(in the rows, 128 means zero)
Turns, then the turns between two rows, first turn first; the first pair answered:
turn tesa:
[101 150 113 100  86  77 125 121 173 133  98 129 185 133 134 168 126 144] -> [103 171 142 162 170 140 147  89 162 156 136 167 142 122 139 106  84 100]
[114  75 123 136 118 127 136 140 130 131 179 113 140 157  98 102 120 163] -> [165 115 170 144 154 151 130 146  98 126 164  99  96 134 130 115 121 140]
[100 101 123 145 139 154 144 122 146 126 139 132 137 144 126 104 111 129] -> [143 128 156 123 142 148 135 141 120 109 115 100 107 128 157 140 124 118]
[113 120 128 123 135 128 136 137 142 140 137 130 132 135 104  99 146 133] -> [141 136 147 118 149 132 132 145 129 140 120 113 114 128 125 119 151 126]
turn tev:
[126  91 160 105 115 123 136 165 139 111 172 106 120 132  74 110 143 151] -> [121 112 138  84  77  77 118 143 143 111  99 104 155 125 120 167 142 145]
[ 98 134 112 146 120 140 129 131 125 109 114  94 107 137 137 139 129 127] -> [ 88 136 110 152 126 140 134 124 131 111 116 106 113 140 137 138 125 119]
[112 127 132 156 192 170 130  86 116 146 110 174 119 133 151  66 111 107] -> [153 100 170 114 179 173 127 160 102 112 147 103  86 131  99  65 140 145]
[ 88  99 137 150 108 153 135 153 174 115 179 142 128 162  42  90 141 160] -> [106 105 133 104  67 105 112 177 169  95 122 104 147 162  72 158 172 180]
turn fel:
[126 142 127 143 111 103 107 100 120 115 123 104 146 166 160 153 138 134] -> [124 136 121 138 104 105 104 106 125 110 129  98 155 169 147 149 143 149]
[168 129 157 104 141 148 115 139 118 145 118 109 104 137 113 120 147 121] -> [147 118 143  97 126 140 113 142 126 151 133 107 114 143  90 112 146 136]
[124 118 150 159 170 167 139 125 121 138 169 144 100 122 106  78 109 120] -> [143 140 161 154 181 168 139 127 109 145 151 133  86 115 128  91 113 114]
turn Lalis:
[149 141 156 109 139 179 129 131  96 142 100 146 113 114 140  97 129 114] -> [153 128 158  97 128 184 133 139 100 134 121 134 109 119 121  85 137 126]
[ 97 119  88 136 118 113 130  92 146 138 103 148 157 136 135 122 118 116] -> [111 130 106 152 142 125 131  90 132 139  92 149 142 129 152 118 111 100]
[130 111 122 118 112 119 124 118 133 132 135  99 113 138 116 149 148 149] -> [125 117 120 126 115 114 120 110 129 133 121 106 120 135 132 155 148 142]

(2 to 3 turns a pair)
[ 64 112  90 124 121 165 137  96 161 166 140 166 187 171  90 103 116 117] -> [100 146 124 146 181 197 144  91 140 173 147 166 136 154 115  89 102  85]  tesa, tesa, tesa
[179 113 174  60 128 100 119 194 125 129 122  91 121 120 146 149 128 162] -> [ 98 121 107 124 138 100 133  95 159 172  98 196 178 132 172 122  86 125]  tev, tesa
[141 171 149 151 165 149 116  96  96 148  88 146 110 110 176 137 111  69] -> [ 74 127  99 168 137 142 127  77 144 165 121 182 163 133 124 103 105  88]  tesa, tev
[ 95 124 120 163 157 156 131  93 116 144 164 172 129 128 113  72 122  86] -> [123  86 146  95 103 125 118 167 119 107 179  94 123 133  66 107 163 133]  Lalis, Lalis, tev
[155 159 159 139 171 163 133 123 119 110 137 124  80 114 136 110 107 109] -> [121 165 123 158 148 151 124  86 128 124  97 158 117 125 164 133 104 101]  tesa, tev, tesa
[133 152 121 114 105  81 105 142 138 121  56 126 124 112 146 167 114 129] -> [161 143 163 117 147 121 118 179 120 115 123 101  74  98 104 126 119 135]  tesa, tev, tesa
[ 64 148  89 191 141 140 137  67 121 151 151 205 166 151 140  75 109 110] -> [ 60 126  66 125  54  77 113  95 144 131 113 162 204 160 139 145 145 151]  tesa, tesa
[178 122 177  88 129 144 124 176 110 108 153  67 113 108 114 134 145 162] -> [ 90  90 104 126 102 138 131 124 158 132 179 139 176 140  67  85 121 171]  Lalis, tesa, Lalis
[133 151 114 115 108 117 100 161 105 100 109  44 134 105 107 168 149 162] -> [149 172 147 151 162 157 112 150  83 112 131  62  93  90 119 133 134 133]  tesa, tesa
[168 118 162 117 147 150 134 177 101 108 165  80  91 122  96 123 135 136] -> [172 155 141 108 120 110 113 147  99 112  84  90 114 111 164 184 142 121]  tev, Lalis
[125 105 159 126 113 168 132 170 106  97 167  73 102 131  96  93 129 115] -> [110 116 117 107  66 115 114 150 114 100  90  81 151 130 143 165 136 119]  tesa, tev
[ 64 122 116 173 135 172 134  93 149 109 169 150 145 161  91  79 120 138] -> [ 58 123  90 141  76 135 119  94 166 101 126 134 182 163 112 129 132 151]  tesa, tesa, tev
[174 136 153 140 178 131 139 133  92 121 135 163  95  73 180  76 147  85] -> [145 118 100  92  94  69 117 129 115 116  73 154 158  82 191 142 171 122]  tesa, Lalis
[110 134  99 116  88 108 124 127 146 135  98 132 150 117 150 152 133 103] -> [154 151 147 124 136 139 134 152 121 128 121 110  97 108 143 140 134  87]  tev, tesa, Lalis
[119 102 109 167 104  86 154 116 139 152 148 162 124 150 117 144 129 161] -> [142  93 134 145 101  82 151 148 132 137 156 128 106 141 101 145 140 180]  Lalis, tev, tev
[133 171 149 148 182 162 128 122  88 150 160 136 105 120 148 133 127  88] -> [129 176 125 120 123 116 112 120  93 144 105 131 139 125 184 195 144 104]  Lalis, tev, tev
[136 175 134 187 204 171 156 125 105 139 119 127  83 156 138  80 104 114] -> [118 187  90 169 147 123 135  98 122 141  48 145 140 157 185 142 110 118]  tesa, tev, tesa
[135 164 168 140  92 147 120  94 128 146  64 154 125  91 199 140 109  55] -> [103 149 153 162  99 162 131  71 140 159  90 178 140 101 177 107  97  55]  tesa, tesa
